Each path below is one point turned by a fixed rotation once a step. After each direction that follows a path, write how fast that rotation turns it, in degrees a step (0 if it stays still).
Each turn is a multiple of 5 degrees from 10 to 175, or 0.
Each row of a path follows its step; steps can be skipped.
Path 1:
step 0: [-14   0   9  -7   3  -3   0   2   0 -11  -4   6  -5  10  -5   0   3   0
  -9  -1   3   6   4  -6   2   1  -2  -3  -5  11   4 -15 -17  -6  -3 -16
  -8]
step 1: [ -4  -6  -5  -4  -3   8  -7  -1  -2  -3  -3   7 -11   1 -11  -5   1   7
   1  20   0  -7  11  -1   5  -1   3   2   7   6  -3 -11   4   3  11   3
 -17]
step 2: [  8  -4  -4   8  -4  -1  -7  13   0  -2  10   0 -10   2   5  -7   1   2
   8  -5   8   4  -4 -15   3  16  -3  -5  11   9   8  -4   8   2   8  -7
  -8]
step 3: [-10   1  12   2  -2  -7  -5   5   7   6  -1   3 -10  11  -1   5  -4  14
   0  -7  16  -4   1   3   3   6  11  10  -2  11   1  -9   5  -8  -9  -9
   0]
step 4: [ -2   6  -6   3   1  -4   6   0   0  -6  -6   0  -4  12 -11  -4  -1  -1
  -5   5   8   5  -4   3   7   0   2   6   2  11  -5 -16 -18  -9  13   2
 -12]
step 5: [  0  -1  -3 -10 -12   3   3  -3   8  -8  -7   9 -15  -5  -4   1   7   1
   1   7   6   2  -1 -22   1  -3   0  -7   9   5   1  -9   7   1   1  -1
 -14]
step 6: [  3 -17  15   8  -3   4  -5   8   1   4   8   9  -5   7   3   4  -3  -3
  -7   0   4   0  12  -6  -4  16   3   1   1  12   8  -8   3   0   5  -5
 -10]
step 7: [ -7   2  -7   0   6 -14  -7   2  -5   4   5  -1 -11   2  -7  -3  -2  10
   7  -1   6  13   3   3   1   3   6  15  -5  19  -6 -10   7  -1   4  -6
  -7]
step 8: [ -5   0  -4   8  -7   1   1   1   0  -8  -9  -8  -4   8   8  -7   4   4
  -3   5  14  -1 -15  -3   6   2   1   0  12  13  -6 -12  -2  -7  -7   5
 -15]
step 10: [  4   1   5  15  10  -1  -4  -1   3  -3  -1  14 -11   8 -10   2  -1  -3
   6   6   1   7  14 -10  -8   5  -1   0  -9  11   1  -8   3  -8  -1   0
 -14]
step 11: [ -1  -6  -7  -8   1  -8  -4  -5  -3  -4   1   2 -10  -5   3 -18  -3   2
  -5   0   3   4  -2   1  -6  11  10   7   5  13   7 -20   9  -1   0   6
  -7]
Directions:
[-4  6 -1  0 -2  2  2  0 -5 -4  1 -1 -1  2 -3 -2 -2 -5  3  3  0  2  3  3
 -3  1  5  5 -2 -2  0  0  0  2 -1  0 -2] => 110
[-1  2 -5  0  0 -4  0  2 -1  1  3 -2 -2  0 -3  0  0 -1  2 -4 -1  8  0 -5
  2 -2 -4 -2 -2 -3 -1  2 -1  1  2 -4 -1] => 145
[-2 -4 -5  0  0  2 -5  0 -3  2  5  1 -1 -1 -2 -1  0  0  1 -2 -1 -4  1 -2
 -4  6 -2  1 -3  2  1  1  4 -1  1  3  1] => 80
Path 2:
step 1: [  5   2  -6  -5   0   2   3  -4   1 -14 -11 -13   1  -7  10  -3   8 -12
  -2   2 -15   5   2  13  -4  10  -5  -1  10 -14   2  -8   0  -5   1   2
   9]
step 3: [  1  -7   6 -14  -4 -12  12   6  -1   0  -3  14 -10  -5  -5  -9  -7  -1
 -10   4  -3   8  -6   0   1  14  -9  -3   8   7  -5 -14  -4  -3  -1  -2
   1]
step 4: [ -5  -5   5 -13 -12   6  17   4   6 -12  -3  11  -2  -3  10   6  -8   6
  10  -1 -12   4   5  -6 -11   5   1   0  -6   5  -4  -3   1 -12   3  -1
   3]
step 5: [ -6   3 -18  -4  -4   0   1   6   1  -6  -7   6  -7   0   7  14   4   2
   1  16 -11   3  -2   5 -11   9  -7  -3   2 -15  -2   2   2 -12  -4   5
   5]
step 8: [  1   5  10  -8  -7   3  12   2   1  -2  -7  -3   0 -15  11   2   7  -3
  -5  -2 -16  -2  -1  -8  -6   6   0   9   5  -2  -2 -10  -1 -11  11 -11
 -13]
step 9: [-12 -11  -9   1  -4  -2   3   4  16   2  -6   1   7  -3   6  -9   7   2
  -7   2 -16  -2  -2   2  -8  19  -7   2  -2 -12  -4  -6  -3  -6   1   4
   4]
step 10: [  6 -10   5  -1  -6  -1   8  -1   8 -13  -7  -6 -13  11  -4  -2  -7  -5
  -7  -3 -15   4  -6   4  -1   8  -3   0  10  -7 -13   4  -1  -6 -10  -4
  13]
step 11: [ 10  -6  -5  -2  -7 -15  14   6 -11  -2  -1   4   0  -1   1   1  -4   6
  -1  -2  -6  15  -1  16  -8   2  -2  -2   2   8  -7  -4  11 -14   4   0
   8]
step 12: [  6   3  -1 -14   5   5   9   3  -2 -12  -9  12  -2 -13   0   7  -3  -2
   4   7 -12   6   5   6   0  12  -4   0  10   6  13  -9   2 -13  -1  -5
  -6]
step 13: [-15   2  -1  -5 -14  10  -1   9   6   6 -16  12   1  -9  11   9  -5  -2
  -6   1  -9   7   2   7   3  13  -4  -1 -10  -2  -3   2  -1  -7  -6   3
   0]
step 14: [  1  -4   1 -13  -8  -5  -3   2   1   4  -7  -1 -17  -3   2   9  -6   1
  -6  -1  -3  -2  -4  -3 -16   9  -7  -5   7 -13 -14  -2 -12  -5 -11  -4
  -2]
Directions:
[ 1 -1  3  0 -1 -2  3  0 -4  1  1  0  2 -2  1 -3  1  2  6  2  1  1 -5 -3
 -1 -1 -2 -1  4  8 -1 -1  4  1 -3 -2 -2] => 90
[-3 -2  0  2  3 -6  1 -2  5  3  1  0  3  3  3  4 -3  3  2 -1  1 -2 -1  5
 -2 -2 -3 -1  0  1  3 -2 -4 -3 -1  0 -2] => 160
[-1 -1  3  2  0  5 -1  2 -1  3  2 -3  0  8  1  1  5 -2 -1  2  2  1  1  0
 -4  2 -2  2  1  1  0 -1 -1 -2  4 -3 -3] => 40
[ 2  2  0 -1  4  0  2 -1  1 -2  0  1  3 -6  2  2  8  0  4  3  0 -4  1  2
 -3 -1  0  2  0 -2  2  2  3 -3  4 -1  2] => 100
[-2 -1 -2 -2 -3 -3 -4  0 -1 -3  0  5  0  0  3 -2 -2 -2  1 -2 -3  0  1  3
 -1  1 -3  3  5  0 -1  6 -1  2  4 -4 -2] => 0
